Each named move below is a turn or a mirror, shown by a few rows before and after it. Which moves, in which order, take the first row of each later pair to the second? The first pair is answered.
S (before -> after):
[ 20  11 -25 -30   5  24 -12   2  11   0 -12  14 -12 -12 -16 -20   6  -3
   4  -1  38] -> [ 28  13 -16 -29  11  23   0  -3  23 -10   8   8  -9 -11 -25 -13   1  10
   8   0  35]
[-46 -16 -28   9 -13 -29   8 -17 -15  -3  -2 -43   1 -18  22  -9 -28 -15
   8 -21 -10] -> [-36 -12 -21  10  -7 -33  14 -15 -10  -5   4 -47   6 -18  17  -4 -36 -10
  13 -18 -13]
[-42 -17 -36  33  -8  20 -48   0 -30   1   5  48   0  -5 -29 -17 -41   4
  -6  -2 -35] -> [ -9 -20 -18  45  18   7 -16  -9   1 -29  52  23   9 -14 -47  -4 -51  34
  11  -6 -38]
[  3  15 -10 -10 -18 -10  13 -18  11 -13 -15   7 -17 -12  24  19 -21 -17
  -2 -10   4] -> [  2  13  -6 -10 -15 -13  17 -22  12 -14 -13   6 -17 -14  27  16 -22 -10
  -2  -8   5]
Q (before -> after):
[ 11   0 -10   9 -16   2  17  -1   1  -8  20 -36  28 -39  -3   5  -5   1
  29   0 -39] -> [ 11   4 -14   6 -19   3  14  -1  -2 -12  18 -29  27 -38   2   4  -3   0
  17  -4 -37]
[-91  47  -6 -33   7 -24  13  -6 -36  22 -58  56 -24  -4  26 -27   4 -25
 -37 -14  40] -> [-35  45  60 -11  56 -36  27  17  -7  18  -4  53  -1   9 -30 -39  45  41
 -37  -3  53]
[-15 -20  25  28   7  -4  14  16   0 -21  23 -17  22  16 -29  16  26  -6
  16  11  -9] -> [-39 -19  -5  16 -17  -1   8   5 -16 -26  -4 -19   4   8   4  19  10 -43
  17   4  -9]
Y (before -> after):
[  6   7   1   3  16   1 -10  26 -24  10   3  14   8  12 -21 -21  46  27
 -21   9 -11] -> [  0  25  -2 -22  17  -8  -2  10  -6  14 -27  30 -17  28   9  -5  27   6
 -25  -4  16]
[-72 -19 -44  30 -11  28  -2 -17 -24 -27 -25 -34  25 -21  -4  -3  -8 -35
   9  31 -55] -> [-14 -19  28  52  45  17  10  18   2 -11  14 -13  42   5 -65 -19  44  34
   4  47 -27]
[ 23  36  22  -6  47 -21   6  18  22  17   3   2 -14  -6 -41   7  40  53
  -7  -2  -4] -> [ -9  49 -12 -38  24 -22   8 -11  26  18 -46  12 -48 -10   9  31   0   9
  -8 -19  15]
Then:
Each pair is two moves apart.
[ 20  -8  44   2  25 -18  72 -13  31 -14  51  -2 -26   1 -11  23 -44   3
  23 -27   0] -> [-58 -29 -18  19 -36  18  -7  24 -65  14  -2  23   6 -11 -14 -38   3 -29
   2  12 -47]  S then Y
[  3 -25  33  52 -23  28 -38  -7  -8   0  59 -42  19   3 -71   0  -1  42
  40  48 -68] -> [ -5  15  48   3 -15  29 -54  -7   7  72 -48  55 -39  62 -39   1  25  17
   8  40  41]  Y then S
[-62  -8 -47  -2 -26   7 -35  10 -46  13 -16  27   0 -10   7 -16  -4 -45
 -10  12 -22] -> [  2 -16  11  36  22  -9 -12  27 -19  -5  60   0  38  -8 -55 -23  25  26
  -4  16 -34]  Y then S
[ -5  -7  16   1   5   2  26  -4  19  -9  25 -18 -13  -3   8  14  11  16
   8   6  -6] -> [-29 -17   2   7  -9  17  -2  12 -10   4   0   0  -3   2   7  -8  29  11
  -5  23 -14]  S then Y
[ -8  11  11 -18  17 -16  -3  -3   8  26 -33  42 -16  38   7  -2   2   5
 -18   6  39] -> [  9  -9  -3   3  14 -24  32 -29  26 -29  31 -25  -2  -3   8  23 -38  14
  11  -5 -12]  Y then S
[ -5  12  -9 -13  -2 -16  35  25 -17 -48  15 -13   0   1 -31   0 -13   4
   9 -12  -2] -> [-24  14 -22 -24 -13  -6  14  33 -33 -23 -23  15 -10   9 -26  -9   1 -13
  -6  -6  18]  Y then S
[-26   2 -30 -25 -20  -1  -5 -19 -12   3 -44  -7 -24 -12  53  19 -33 -53
  15 -12   1] -> [ 22 -17  -4  12   5  -7  28 -14   7 -40  40 -59  12 -29  10  25 -33  -4
  30 -13 -33]  S then Y
[ 34  59   9 -24   6   6  -3  -2  -8  30 -20  -2 -17   6 -24  14  61  38
  13 -26  37] -> [ -8  39 -50 -11 -32  23 -21  -9 -54   3 -10 -42   8 -31  -9   4  41   7
  25 -15 -26]  Y then Y
[  0 -20 -35  23 -24 -11   6  22 -24   2   2 -16  14 -24   8   4 -28 -28
  13  48 -19] -> [ 19 -18 -13  30 -12 -16  19  23  -9  -7  29 -24  19 -22  -7  11 -24  -3
  15  46 -20]  S then Q
[-61   7 -43 -15 -11  13   4  44 -14  29 -47  28  11  -8 -26 -31  18 -33
 -35  27 -27] -> [-33  13  -7 -18  16  10  17  54  10  47 -46  45   8  13 -44 -31  38  -2
 -40  29   1]  Y then Y
[-56   2 -75   6  -2 -10 -85 -14 -39  47 -29  40  17  17  23 -59  29   2
 -30 -18  13] -> [ 23  -4 -10  45  56 -35 -29 -20  22  -5  87 -21  45   4 -36 -40  25  83
  -4 -24 -11]  Y then S
[ -4   5  33  -7  27   0  -6   2 -28   8  40  28  11   0 -43 -12  21  38
  -4  53  16] -> [-50   9 -10 -24  -5   8 -24  -2 -56  16  -6  40  -6  -7  -2 -13   2 -15
  -4  47  13]  S then Q
[ 11  29  19 -47  10 -23  17 -32  46  30 -47  38 -58  21  30  37 -18 -26
  -6 -26  63] -> [-40   4 -51 -34 -33 -11   3 -42   5  -4 -33  -8 -40 -21  55  32 -58 -64
  10 -20  -8]  Q then Y
[-28 -16 -18 -20   6  -8  13 -30 -40   8  22   9  15  24  41 -12 -35  13
 -24  -8  -3] -> [ -5  -7   5 -26  27 -15  22 -30 -21   9  25  21  12  36  28 -13 -24  28
 -22 -14  17]  Q then Y
[  0 -33 -10  23  15 -25 -25  14 -20 -28  21  23  30 -31 -49   8  12   1
  21  49 -12] -> [  8 -24   7  18  26 -27 -21  18 -16 -19  14  37  24 -19 -59  11  26   8
  11  51   9]  Q then Y
[-28  -1 -80   0  18  23  -3 -15 -17 -38  12   9 -37   4  19  22 -21  -6
  11 -37  -9] -> [ 18  -1 -31  14  54  14  15  -8  11 -48  54   0 -23   9 -19  24   1  40
  20 -36  -6]  S then Q
